128 stands for zero in the data rows.
Here is a table of points, one per row:
[133 140 153 147 146 162 129 106 149 181 172 165 144 156 178 185 148 153 143 143 141 174 162 132 181 183 173 155 132 164 160 180 172 141 132 136 164 113 194 147 151 131 134 156 115 130 152 168 156 132 112]
[169 143 202 154 157 188 134 149 104 133 158 112 136 179 141 169 177 139 183 201 176 164 151 161 152 179 132 140 162 131 171 162 125 143 156 177 173 174 141 154 145 140 155 149 124 156 163 169 118 120 141]
[143 153 151 159 158 128 129 126 161 146 140 143 158 122 163 142 107 206 163 140 140 154 145 168 119 148 151 130 146 159 158 176 138 160 119 163 181 190 154 129 146 140 121 207 162 175 149 171 151 171 150]
[149 131 125 147 155 154 126 161 144 146 190 109 147 182 178 138 157 153 153 149 134 155 173 145 176 158 164 133 147 151 118 170 184 138 169 117 155 152 178 197 136 134 125 155 145 178 113 152 181 159 135]
[139 159 178 135 157 151 196 141 159 156 168 129 112 146 152 150 133 133 143 196 158 134 111 181 169 134 145 192 172 159 135 126 158 145 157 161 165 137 160 142 177 146 139 163 117 167 170 116 162 179 129]
[142 162 154 200 164 131 127 143 156 143 138 140 144 142 133 164 191 132 179 129 188 117 124 135 149 142 146 177 173 153 138 153 189 188 134 150 154 157 162 144 132 151 122 127 176 142 155 158 151 126 142]
[158 123 138 156 145 138 144 136 152 148 144 138 134 179 144 135 151 157 114 134 122 121 139 156 160 186 147 131 172 185 181 124 147 157 152 178 172 148 151 143 130 124 148 201 196 168 153 131 112 155 178]
[ 99 191 136 157 181 197 178 171 143 139 140 159 151 151 151 167 138 177 140 134 157 171 171 153 198 174 176 135 186 136 161 143 183 158 146 159 158 190 136 147 173 116 172 146 189 133 167 154 201 148 148]
[133 108 138 160 172 139 141 177 157 167 150 181 207 189 139 148 128 160 160 152 176 128 180 146 152 163 149 134 173 181 163 185 147 116 156 128 161 124 138 161 139 123 165 141 117 141 170 111 161 150 114]
[136 142 164 164 137 160 151 135 179 206 118 158 173 112 147 171 162 192 152 143 132 135 180 202 143 152 121 129 166 153 168 126 159 143 152 198 163 142 150 174 130 142 146 161 156 163 105 152 149 147 168]
[181 163 155 126 166 152 174 139 163 139 116 132 159 144 170 175 140 138 151 153 144 138 141 114 134 159 142 140 151 102 117 151 180 123 153 170 160 129 129 154 145 169 123 134 156 125 179 148 135 163 158]
[160 129 139 125 107 159 150 160 128 161 127 166 145 160 119 161 165 131 143 146 156 117 157 184 161 133 176 151 151 155 100 169 175 148 144 144 147 148 142 138 198 150 147 150 158 166 165 189 137 149 167]
[133 143 151 149 148 159 123 108 174 139 159 149 149 140 129 117 152 152 157 149 160 165 143 138 122 142 143 158 128 185 165 111 156 158 178 143 113 149 144 175 153 128 141  97 158 153 183 183 162 170 154]
[126 163 136 133 160 122 183 127 201 138 152 146 145 156 123 167 196 139 149 164 180 150 135 149 137 163 124 138 157 163 150 175 137 144 144 114 114 171 145 151 139 150 166 169 154 163 140 155 152 147 138]
[219 128 147 156 153 170 137 138 161 143 147 168 134 151 173 215 138 130 193 171 176 154 158 156 171 162 124 179 159 138 133 140 102 133 137 149 155 173 137 179 155 122 181 156 175 166 165 154 159 190 154]
[145 187 145 168 142 174 148 144 148 140 177 172 197 159 142 162 164 185 152 163 124 178 166 142 233 158 127 155 180 150 163 149 155 164 194 124 156 161 143 116 182 171 127 161 169 123 155 137 152 170 168]
[243 173 141 161 151 174 187 135 163 152 162 183 154 152 153 133 165 167 147 163 144 180 186 176 114 176 177 139 192 142 199 161 223 227 149 147 143 174 157 152 182 135 185 150 132 146 161 134 170 143 147]
[181 163 138 179 139 143 135 149 140 219 163 138 147 145 171 120 151 190 129 133 178 148 142 162 144 157 157 165 158 140 157 114 138 110 128 162 129 153  99 140 147 145 118 184 158 136 135 147 170 119 171]
[141 156 169 165 143 163 182 164 138 159 134 189 137 161 153 145 126 148 139 167 158 148 159 149 162 174 145 165 142 121 130 135 139 182 149 159 118 163 164 197 125 191 111 156 146 169 176 137 134 178 135]
[144 115 160 170 124 140 159 164 171 148 128 160 137 163 135 149 156 147 174 162 141 169 119 102 165 130 132 128  87 148 143 150 176 176 150 173 143 152 134 140 175 142 175 147 156 159 125 142 169 131 142]
[159 157 121 161 153 146 155 183 150 148 129 145 133 147 155 178 179 149 143 156 163 192 146 159 133 164 130 142 124 181 171 154 146 143 176 142 138 124 167 103 134 174 134 131 171 193 177 153 181 145 155]
[147 135 206 132 178 157 197 172 144 149 148 143 176 160 212 151 158 149 134 160 145 143 167 126 133 155 163 171 162 174 131 159 126 172 127 165 125 141 159 137 161 151 124 119 165 145 126 162 148 175 182]
[156 152 142 146 178 152 142 118 117 143 157 152 171 171 144 186 129 153 157 199 155 123 134 180 175 130 158 166 127 133 168 164 179 150 121 187 127 142 142 144 125 175 179 136 153 175 148 146 158 182 186]
[158 144 152 136 144 148 155 208 134 153 137 162 162 155 126 126 122 156 161 170 151 128 127 148 138 184 146 162 158 139 168 125 153 148 131 128 159 128 194 158 185 194 172 156 174 123 120 235 157 172 117]
[146 181 157 152 150 154 179 144 131 126 140 182 146 179 199 109 154 131 156 117 179 160 138 144 146 149 136 161 162 133 146 157 159 130 151 174 154 127 161 136 158 164 155 147 129 170 125 157 125 200 148]
[154 169 151  83 136 154 129 163 144 155 159 156 162 131 147 153 198 167 159 119 146 157 100 148 135 153 145 164 133 161 160 172 119 186 161 155 152 159 136 169 134 149 153 141 157 149 148 118 174 143 129]
[164 189 163 135 147 158 140 165 159 195 178 140 124 140 122 149 147 165 153 159 163 144 174 117 149 117 134 165 155 156 171 203 135 169 166 152 148 118 121 166 142 158 161 143 192 187 142 152 141 154 135]
[147 140 134 169 155 109 160 168 123 146 160 165 170 111 155 141 154 143 137 150 149 140 173 126 170 174 160 186 135 155 170 208 169 130 194 150 156 160 159 194 148 115 148 169 119 163 166 165 168 129 176]
[139 149 172 142 199 143 167 153 149 198 162 158 186 179 161 145 157 128 144 136 175 154 141 141 139 135 138 136 142 116 158 124 137 160 151 143 180 150 205 166 192 160 151 147 144 160 175 157 148 147 197]
[162 144 145 151 151 139 157 156 131 156 145 150 158 119 143 142 168 170 174 141 147 163 142 117 164 134 174 140 171 171 111 110 145 155 164 156 134 162 153 128 114 172 196 143 120 181 182 186 153 149 130]
[144 163 141 186 163 121 134 166 163 146 187 157 141 137 178 152 159 165 155 170 151 149 129 169 181 175 192  94 142 184 137 181 144 140 163 155 178 127 161 209 167 157 154 132 147 132 140 157 148 162 154]
[133 147 182 180 146 117 149 152 170 128 158 173 138 180 155 163 188 146 160 124 124 156 164 174 134 130 170 172 139 144 143 137 139 169 157 166 151 119 123 151 145 185 185 175 149 143 198 187 198 153 134]
[124 157 145 153 156 144 103 180 149 140 151 149 144 132 144 170 188 125 118 147 140 169 164 128 139 127 137 154 153 170 166 141 169 147 103 159 132 162 132 171 184 175 161 166 143 163 166 145 136 158 136]
[136 114 129 163 133 145 161 122 164 172 133 102 159 109 166 109 141 139 165 140 132 162 176 178 166 152 174 135 164 112 191 158 119 158 129 149 173 164 141 138 154 178 157 152 172 145 149 135 148 141 158]
[139 138 118 172 120 150 132 155 202 166 162 144 161 160 137 135 141 165 114 170 131 188 153 163 119 170 166 176 171 121 138 157 131 135 130 187 177 164 156 132 131 130 147 152 148 143 149 155 141 151 175]
[138 138 159 164 141 193 151 143 170 133 153 139 166 152 131 162 127 129 168 139 175 196 147 147 120 178 230 169 138 189 159 145 156 167 163 127 223 155 122 147 133 180 140 201 163 168 123 131 134 155 185]
[163 169 156 167 180 185 132 152 148 148 157 184 160 156 144 171 131 138 115 139 113 150 136 157 143 137 176 134 190 128 169 154 143 139 224 147 133 205 151 123 186 149 133 136 159 155 117 145 172 132 130]
[185 167 140 137 220 125 141 161 147 160 169 148 157 146 157 124 111 121 166 146 167 177 201 201 138 169 114 151 131 169  98 144 170 203 180 177 141 153 154 141 169 140 191 177 142 117 143 136 126 115 161]
[177 184 144 147 155 152 169 148 135 133 123 170 130 166 136 129 158 130 144 173 148 126 181 146 174 112 145 159 123 155 157 128 130 155 137 146 192 164 161 146 115 145 140 130 120 139 135 150 157 179 162]
[126 179 154 133 152 156 166 200 162 174 151 160 147 170 189 153 156 143 220 154 136 124 167 148 132 135 183 157 136 137 170 130 143 150 162 136 112 150 192 132 157 119 141 171 143 143 147 161 112 155 176]
[150 130 147 173 144 201 171 157 143 124 216 180 151 116 149 152 149 165 134 130 133 131 165 141 145 136 123 142 155 156 147 161 168 127 159 141 162 183 173 133 149 157 159 148 179 124 166 132 155 151 153]
[161 148 166 143 154 158 140 144 142 122  99 131 114 172 175 181 144 206 152 182 172 157 144 160 154 126 139 189 162 150 148 152 146 137 157 121 153 165 157 186 160 161 187 142 137 126 164 127 118 133 181]
[179 193 177 162 111 137 157 161 181 137 157 114 186 169 136 163 134 132 150 116 140 164 135 164 168 139 132 165 144 183 165 165 163 133 138 156 132 152 164 175 141 157 164 130 161 158 160 166 156 128 145]
Along one direction, these points spread out more than along any other. Take the direction at right angles to it along which they spread out most. Then take the direction at right angles to both along which they spread out most. Go by this last direction. For each point below, how far along it does it lie, from 0 to 99? The average is 50, and the first point in the table lies past the average. One standard deviation of the points above along it is 16.
[126 163 136 133 160 122 183 127 201 138 152 146 145 156 123 167 196 139 149 164 180 150 135 149 137 163 124 138 157 163 150 175 137 144 144 114 114 171 145 151 139 150 166 169 154 163 140 155 152 147 138] 68
[139 138 118 172 120 150 132 155 202 166 162 144 161 160 137 135 141 165 114 170 131 188 153 163 119 170 166 176 171 121 138 157 131 135 130 187 177 164 156 132 131 130 147 152 148 143 149 155 141 151 175] 36
[169 143 202 154 157 188 134 149 104 133 158 112 136 179 141 169 177 139 183 201 176 164 151 161 152 179 132 140 162 131 171 162 125 143 156 177 173 174 141 154 145 140 155 149 124 156 163 169 118 120 141] 35
[133 147 182 180 146 117 149 152 170 128 158 173 138 180 155 163 188 146 160 124 124 156 164 174 134 130 170 172 139 144 143 137 139 169 157 166 151 119 123 151 145 185 185 175 149 143 198 187 198 153 134] 66
[147 140 134 169 155 109 160 168 123 146 160 165 170 111 155 141 154 143 137 150 149 140 173 126 170 174 160 186 135 155 170 208 169 130 194 150 156 160 159 194 148 115 148 169 119 163 166 165 168 129 176] 74
[136 114 129 163 133 145 161 122 164 172 133 102 159 109 166 109 141 139 165 140 132 162 176 178 166 152 174 135 164 112 191 158 119 158 129 149 173 164 141 138 154 178 157 152 172 145 149 135 148 141 158] 31
[139 159 178 135 157 151 196 141 159 156 168 129 112 146 152 150 133 133 143 196 158 134 111 181 169 134 145 192 172 159 135 126 158 145 157 161 165 137 160 142 177 146 139 163 117 167 170 116 162 179 129] 34
[145 187 145 168 142 174 148 144 148 140 177 172 197 159 142 162 164 185 152 163 124 178 166 142 233 158 127 155 180 150 163 149 155 164 194 124 156 161 143 116 182 171 127 161 169 123 155 137 152 170 168] 58
[156 152 142 146 178 152 142 118 117 143 157 152 171 171 144 186 129 153 157 199 155 123 134 180 175 130 158 166 127 133 168 164 179 150 121 187 127 142 142 144 125 175 179 136 153 175 148 146 158 182 186] 35
[126 179 154 133 152 156 166 200 162 174 151 160 147 170 189 153 156 143 220 154 136 124 167 148 132 135 183 157 136 137 170 130 143 150 162 136 112 150 192 132 157 119 141 171 143 143 147 161 112 155 176] 37
[219 128 147 156 153 170 137 138 161 143 147 168 134 151 173 215 138 130 193 171 176 154 158 156 171 162 124 179 159 138 133 140 102 133 137 149 155 173 137 179 155 122 181 156 175 166 165 154 159 190 154] 32
